In the rows, 128 means zero.
One turn moves each row of this set onto another row. After a few examples, where does it send each row asked below?
gisub: [139 110 126 174 151 154 152 107 126 120  99 118 150 108 150 136 132 127
 117 143 144 145 121 124 127 109 133 138]
zaf: [ 95 132 128 100 130 129 121 145 136 136 127 117 103 121 124 147 110 118
 113 142  93 153 142 144 159 108 133 154]
lubu: [126 141 114 132  96 119 132 125  86 111 125 124 133 158 121 126 113 121
 109 101 131 113 118 146 137  80 124 117]
zinup: [ 96 125 137 148 147 106  91 133 121 123 152 170 127 142 138 113 150 124
 149 119 127 120 126 142 139 144 133 140]
Zekam: [105 134 110 132 129 115 116 131 150 134 156 145 104  93 105 153 104 157
 122 128 128 122 150 111 120 135 109 109]
vovu: [114 112 152 138 134 108 104 142 125 109 147 146 108 149 136 109 155 104
 164 103 135 116 124 122 121 146 124 136]
gikag: [140 114 133  84 112 139 161 116 123 142  97 139 143 131 132 115 148 137
 117 112 148 101 111 144 112 102 130 130]
Nimed: [127 116 129 176 133 176 149 120 146 129 108 140 139 124 142 130 135 119
 112 116 138 153 143 124 127  93 117 139]
fepaz: [132 109 129 164 143 158 154 114 122 135 118 120 153 118 166 143 137 134
 106 105 135 159 132 125 122 113 105 143]
lumu: [104 147 147 115 155 115 120 117 140 136 115 117  97 150 110 139 134  93
 123 129 107 151 128 144 142 116 137 129]
vutun: [138 101 132 171 142 146 147 117 117 132  99 129 151 109 157 129 138 113
 141 144 141 162 130 121 112 122 115 130]
zir: [143 117 126  91  98 107 153 146 122 134 113 124 147 120 111 116 134 149
 129 127 142  97 127 127  99 101 142 146]
tuv: [ 87 133 140  87 125 119 121 141 138 134 139 122  99 106 123 136  95 121
 130 141 122 165 136 137 138 110 132 143]
nog: [147 120 128  92 104 134 143 136 132 150 104 126 140 111 124 108 133 130
 110 102 141  92 134 138 113  87 145 133]
Nof: [142 135  86 141 131 124 109 113 105 137 112 121 135 144 131 148 112 108
 122 130 115 137 117 128 157  93 100 132]
zofi: [114 135 140 123 119 123 133 134 120 118 151 135  91  99 101 167 109 161
 135 127 126 137 143  94 121 135 107 117]
tigud: [131 114 155 137 142 110 106 135 121 114 154 167 123 162 132 125 146 115
 151 133 129 139 118 125 135 153 149 145]
Tetu: [ 94 142 159 112 157 112 112 119 137 135 130 127  98 138 121 124 123  96
 144 132 131 167 114 133 130 116 135 143]
Zatim: [122 126 131 117 102 121 118 130 131 133 143 146  96  83 123 152 114 155
 135 120 113 136 157 105 138 145  97 129]
Tem: [133 128 145  90 104 140 143 139 118 122 107 138 160 112 118 124 136 150
 120 115 135  89 120 148 115  94 147 132]
dav: [132 130 105 159 111 145 121 109  93 124 125 113 138 141 136 142 100 122
 115 120 125 137 108 124 153  87  98 124]
punop: [129 112 126 102 107 114 162 141 132 118 107 125 157 130 121 116 134 143
 112 126 144  91 126 130 126  90 155 129]
nupub: [128 150  97 125 111 103 131 144  97 117 120 131 128 151 123 139 120 101
 103 112 122 123 140 151 138  85 116 124]
sepep: [125 126 130 111 115 125 136 139 141 114 155 147 105 104 111 166 103 148
 122 142 124 136 156  92 122 144 116 119]
ranub: [113 101 139 144 135 114 111 149 115 122 145 152 104 153 121 119 147 126
 156 131 124 129 106 116 134 169 121 134]
buk: [144 115 131 158 138 168 136 115 127 150  98 122 146 101 162 117 140 103
 118 122 142 141 128 133 126 110 117 134]
limut: [139 120 129  88 103 115 151 117 133 136 123 120 166 142 128 120 140 154
 114  97 135 103 125 146 121 108 141 123]
fula: [134 123 160 148 125  93 104 135 128 139 149 155 105 145 129 112 154 115
 148 106 126 132 122 140 134 155 126 134]
Sefi: [141 107 148 175 146 168 142 130 134 141 110 124 153 109 142 141 129 120
 119 128 141 143 108 129 117 104 113 119]
Zor: [114 120 117 118 114 124 129 144 114 110 144 143  88 105 104 148 114 156
 134 135 119 129 142 114 116 169 117 114]
nup: [117 127 146 150 135 108  97 150 112 124 146 140 113 141 109 107 148 110
 149 125 119 108 117 123 127 160 145 134]
mutu: [141 120 131  82 104 121 156 115 140 127 122 114 151 133 124 107 130 141
 121 116 151  99 109 135 129  93 128 132]
sedal: [136 100 133 161 145 156 158 111 116 118 115 129 135 109 165 128 125 122
 114 113 146 165 129 139 121  97 118 139]
Peluz: [118 115 159 141 124 108 106 144 110 122 161 152 124 153 133 118 143 126
 161 132 129 139 108 141 149 152 137 131]
Nug: [142 133 121 100  93 143 138 117 152 130 115 135 151 138 109 106 135 149
 119 118 138 103 129 148 130  95 152 138]
pivin: [130 106 137 125 116 136 128 133 126 130 133 135  86  85 131 154 101 165
 118 122 106 127 146  99 132 139 112 113]
fuf: [130 127 172 140 127 111 114 139 116 122 142 142 111 151 145 100 158 119
 134 117 123 108 107 135 136 161 133 132]
kug: [143 100 125 148 130 166 163 127 128 151 107 129 137 108 161 131 132 126
 102 128 146 147 114 145 115 111 109 137]
mabes: [109 114 119 136 120 132 113 148 118 123 138 137 100  84 106 147 104 142
 136 135 106 124 154  97 130 148 123 112]
vin: [130 113 112 122 111 132 113 132 138 114 152 122  94  81 122 147  98 150
 144 124 122 130 150 114 118 149 114 124]

nup goes to buk
fula goes to gisub
Now these:
ranub goes to kug
Zekam goes to Nug
Tem goes to vovu
vutun goes to pivin
sepep goes to limut
Peluz goes to sedal
nupub goes to lumu
lubu goes to Tetu

